Each path below is one point turned by a fixed rotation once a step. After each direction that follows a path, write how fast that rotation turns it, in degrees a step (0 if it stays still).
Each turn is a multiple of 5 degrees from 10 to 175, or 0.
Each row of a path follows its step; steps can be skipped.

step 0: -32 -20 15 -5 32 -25 9 -5 -2 18 -7 11 35 0 -2 -21 7 17 -22 20 -4 -6 2 13
 15 26 -1 -17 32 0 9 -3 10 -2 6 -11 -21 -28 -12 10 -10 9 15 -2 7 0 -19
 -18 32 3 -9 8 0 -24 -6 -25 6 -31 16 3 -13 18
step 1: -20 25 17 2 -10 9 -12 17 -32 6 -7 11 24 -29 36 9 5 -6 4 10 -3 18 -5 17
 28 7 -16 -34 17 8 -1 2 0 -2 5 14 8 -37 -5 6 -13 23 3 -11 -7 16 -5 -46 2
 0 11 -16 -18 7 16 3 2 2 2 -4 26 -1
step 2: -10 23 27 10 11 12 12 27 -28 -4 -5 22 20 -1 -3 12 12 -17 0 -20 5 -4 -15
 6 8 16 4 2 36 -16 1 -2 6 -1 -40 7 11 -26 15 -9 6 9 -12 20 -3 -13 -16 27
 15 -22 -11 -21 6 15 -6 -2 30 -10 10 19 18 -31
step 3: -30 -4 11 -1 27 11 -42 1 -21 13 1 -32 48 0 10 -1 -22 -22 -21 0 -9 8 -10
 5 -19 -13 12 -15 13 0 9 -6 5 -5 -8 -17 -15 -6 -5 -7 0 4 -14 -8 -12 -7
 -3 21 -19 1 12 -6 1 -7 -32 19 13 -4 14 35 -4 -16
step 4: -9 13 8 25 -36 -20 -2 0 0 3 17 -40 12 2 7 17 -15 8 -8 -13 -45 -6 0 6 19
 -3 13 -13 16 0 -11 0 -3 -14 5 -3 3 -10 7 2 19 12 -20 5 -28 -3 -32 -2 -8
 -6 26 21 -13 -22 15 -19 5 -23 7 35 0 -9
step 5: -11 -6 6 -9 -3 -6 10 -1 25 -22 10 -9 29 13 -17 24 -28 -13 10 7 22 -6 4 8
 25 -4 -26 -24 28 4 -11 -4 10 5 -11 -11 19 -15 -17 16 -20 15 -1 9 -3 -1
 -21 3 -12 -10 -20 43 0 -12 3 -13 5 -25 44 0 6 -12
step 6: -38 23 15 -11 15 -4 3 4 0 26 9 -3 22 1 11 28 -13 -3 16 -5 -11 15 -30 2
 11 4 -13 -25 6 0 0 -11 2 5 44 22 4 7 -28 9 -26 33 -9 24 7 -9 -13 12 13
 -5 3 -6 23 -6 -16 -7 7 -22 -4 -22 2 21
step 7: -4 20 9 -6 6 -5 11 -10 -14 -3 0 2 -1 7 30 9 -6 -24 -11 -4 25 11 -1 2 9
 -9 1 1 12 -13 9 -15 37 9 -14 16 -3 -6 4 -41 -13 27 -17 33 -1 -21 -22
 -32 22 -18 36 -6 -4 -5 -1 -5 -18 -30 -1 17 13 5
step 8: -6 24 17 25 40 -8 -1 -17 5 2 5 0 13 -17 -11 -34 -7 -27 -10 -6 8 -20 -20
 23 -8 12 -19 -22 25 19 7 -17 21 2 -12 -6 -6 -29 1 2 4 -3 18 4 7 -10 -31
 9 3 1 33 4 -15 2 -25 -16 -3 -16 -16 -1 -1 -21
step 9: -20 4 -7 5 21 -11 -26 -1 -27 -5 15 1 17 18 6 -4 -15 -14 -5 -17 -27 2 -2
 6 17 30 2 -8 16 0 -26 -10 0 -31 -16 -14 1 -21 4 12 -1 39 -14 -19 -7 37
 -7 1 2 9 44 -13 -14 -10 0 -1 -7 -6 19 -22 14 10
Directions:
-8 0 0 2 -2 -4 3 2 4 -6 10 4 -1 -5 4 4 5 5 -4 4 -2 4 4 -5 1 -6 -1 7 1 0
 -10 -4 5 0 1 -1 7 1 3 -5 -1 1 -8 -3 1 -2 3 2 6 0 5 -3 -3 -2 8 0 1 2 -3
 -1 2 -9 => 135
0 -3 0 2 3 -1 7 5 2 -7 -3 8 -1 3 -5 1 -4 2 -7 -1 -2 -3 5 8 -3 -5 -2 2 -7
 -6 5 -8 -1 4 -8 -2 0 -7 -2 -5 3 -5 2 4 -5 -7 2 -1 2 -4 -3 9 -2 3 -1 1 6
 -7 1 -5 3 0 => 135
1 -5 3 -2 -8 5 0 -2 3 -2 2 1 2 0 0 -5 3 -8 10 -1 -4 5 -1 -7 -1 0 0 9 1 0
 1 -10 1 2 -4 9 3 -5 2 0 8 0 1 0 4 8 -2 -6 1 -7 -1 8 2 0 -4 -5 0 0 -3 6
 2 1 => 130
-6 -1 3 -6 7 1 -1 -3 -3 3 1 2 4 0 4 0 -3 3 -8 1 -3 -4 2 -4 -6 1 5 3 -7
 -8 -6 -5 -1 -1 5 5 -5 4 0 3 4 12 6 1 -4 5 5 3 7 -2 -3 1 3 -3 -3 4 -2 0
 5 3 -5 3 => 115
-5 0 0 6 -3 8 1 -4 -9 5 3 3 -3 0 4 -2 8 3 -7 3 1 0 6 -2 0 -2 -2 -2 -1 6
 3 0 0 -3 -12 1 -2 -10 2 6 -2 -3 1 7 1 8 6 3 -1 1 4 -6 2 -3 -4 -4 3 0 2
 -5 -2 0 => 45
7 4 0 -6 -5 2 5 0 -5 10 -3 0 1 2 7 1 -1 3 1 -4 -5 6 5 12 1 -3 2 -4 -5 2
 -7 1 4 -5 0 1 1 2 5 -5 -2 0 -7 -8 -4 4 4 0 1 -7 3 5 -3 3 0 -2 -1 -2 -4
 -1 0 5 => 130

step 0: 13 -7 -5 24 -5 -18 2 -12 -1 8 2 -11 -1 -9 23 1 -14 -13 -37 -3 24 -5 -12
 -2 -31 -23 -22 15 -31 13 3 22 20 -31 37 -38 -23 -44 7 30 -14 2 -2 11
 -15 7 1 -19 7 -1 -25 18 13 -11 13 2 3 4 4 9 -10 12
step 1: 1 21 8 -19 32 16 -13 -9 -4 -7 -25 11 1 31 15 -31 -30 23 0 4 -1 23 32 -10
 6 -12 7 -7 -15 -15 19 14 -5 -5 -7 -12 7 5 -18 3 23 5 -1 -50 -10 -17 -5
 19 14 -23 -1 -6 -16 6 -22 -9 -23 -17 44 -8 -10 -10
step 2: -12 -10 5 4 -12 -23 0 -7 5 -21 12 23 15 -17 -16 -34 30 -23 4 -29 10 2 0
 -9 5 -18 -3 8 -1 17 -9 21 -30 21 3 5 2 -14 -6 9 9 21 42 -4 -19 -25 -37
 -6 -11 17 23 3 5 -17 0 -22 -1 -3 -48 -21 8 9
step 3: 27 15 12 -11 3 8 10 -9 16 48 -28 3 3 -8 -16 -10 -36 12 -34 22 19 13 17 1
 -11 18 -17 8 -17 13 -11 -15 -5 -26 -4 10 -7 -12 24 -21 14 -9 7 -4 17 19
 -4 -13 9 23 2 2 2 -27 8 -14 43 -20 -8 30 -16 2
step 4: -23 -13 7 -19 -14 15 -12 -19 -13 -12 14 -30 11 27 -4 -12 9 -9 -26 5 9 -7
 21 -3 8 -23 -27 10 15 -12 5 -29 17 -6 6 17 -6 49 -10 17 0 11 -22 -6 9
 -26 -26 -14 0 -15 17 -17 21 -9 -10 3 -25 -22 12 -7 16 -38
step 5: 18 9 1 26 15 -43 13 26 20 11 -9 -8 -17 -10 -27 7 4 3 14 8 -7 17 -11 -29
 4 3 -22 -16 39 -18 -2 6 -11 -1 -12 -42 -25 23 0 11 16 10 18 26 -4 2 -8
 -9 -18 -6 -21 -12 5 -18 -6 -17 -11 0 -29 -20 -21 16
step 6: -18 18 -12 8 -18 13 55 -23 29 19 4 -1 2 15 3 -10 -22 -9 2 21 -6 -30 7 6
 0 -12 -16 11 4 16 21 -3 3 12 -7 2 -17 -7 7 -40 -5 -4 -16 -18 -24 -15 -6
 -27 13 34 -20 -2 -17 28 -12 27 3 -12 19 21 -4 12
step 7: -20 -2 36 -15 16 -11 -12 -2 -13 -26 17 12 2 -15 7 1 20 15 -10 16 37 -6
 -1 28 11 24 -2 0 21 -7 51 -11 10 6 -2 7 11 19 -11 16 -36 37 -7 -11 16
 -5 4 19 15 -5 -1 9 -8 -23 -15 -12 -21 -7 -13 3 -23 26
step 8: -8 -23 -22 4 -16 -33 2 -3 20 17 3 -22 -2 -3 -29 -27 -14 -35 13 11 -8 -8
 -1 8 13 0 37 -8 -11 24 -15 1 -15 -6 2 -35 -22 -20 -10 -1 5 -11 14 41 29
 -8 -8 28 9 -28 -4 4 -14 0 -5 -2 0 -6 -1 20 -32 -11
step 9: -16 -2 26 -24 -18 -7 25 15 -6 4 -9 8 -9 10 -14 11 -15 -1 10 -15 9 31 -11
 32 12 35 -16 22 -12 3 17 25 -15 -8 -33 19 21 4 23 -15 12 -28 -12 -12
 -20 3 -5 -17 28 -14 3 -7 26 13 -8 41 -8 -16 13 -13 3 -16
Directions:
4 -6 -1 0 4 -2 -3 -7 4 -1 -4 2 2 9 -7 2 -2 0 3 -2 -2 -1 9 -1 7 -5 -2 -3
 1 2 -5 -1 -2 -2 3 10 0 3 2 -2 -6 -3 -2 -3 -6 2 7 0 11 1 -2 3 0 3 -11 5
 1 -3 4 -1 0 1 => 140
3 -2 6 -8 9 1 6 -4 -1 2 -4 6 0 8 -5 -3 9 -4 -1 2 2 -1 -11 2 -3 -6 3 2 -1
 -3 1 2 9 3 0 0 -4 -1 5 1 -4 1 11 4 2 2 3 1 -3 -2 -2 -5 5 -5 -4 4 -1 2 1
 0 6 2 => 145
-4 3 -7 1 -3 -1 0 1 -8 1 3 0 -2 3 -6 -7 -4 -1 -9 -6 0 1 -7 -2 4 1 8 -6
 -3 3 3 -1 6 1 -6 3 0 5 0 -5 -2 2 -3 -10 4 6 -8 -3 2 4 -3 0 -2 5 -2 3 -3
 -1 1 -7 8 -2 => 145
5 -5 0 1 7 8 -5 3 0 -3 4 3 -11 1 5 -2 -5 2 -7 6 5 -3 2 3 4 -5 4 4 7 3 2
 0 5 -3 -2 1 -2 -1 -1 6 -7 1 -2 -3 1 -1 4 -1 -5 -4 5 -3 -1 4 5 -1 0 -14
 1 -1 1 -1 => 115
-5 2 1 3 -2 -8 0 -2 4 0 -2 -4 3 0 1 0 -1 5 1 -1 -1 6 -4 1 -3 -1 5 -4 8
 -6 0 -1 3 -3 5 -1 -4 -3 0 5 3 -4 -1 0 -3 -2 -6 9 8 -8 0 -8 5 6 1 -2 9
 -7 5 -4 8 1 => 95
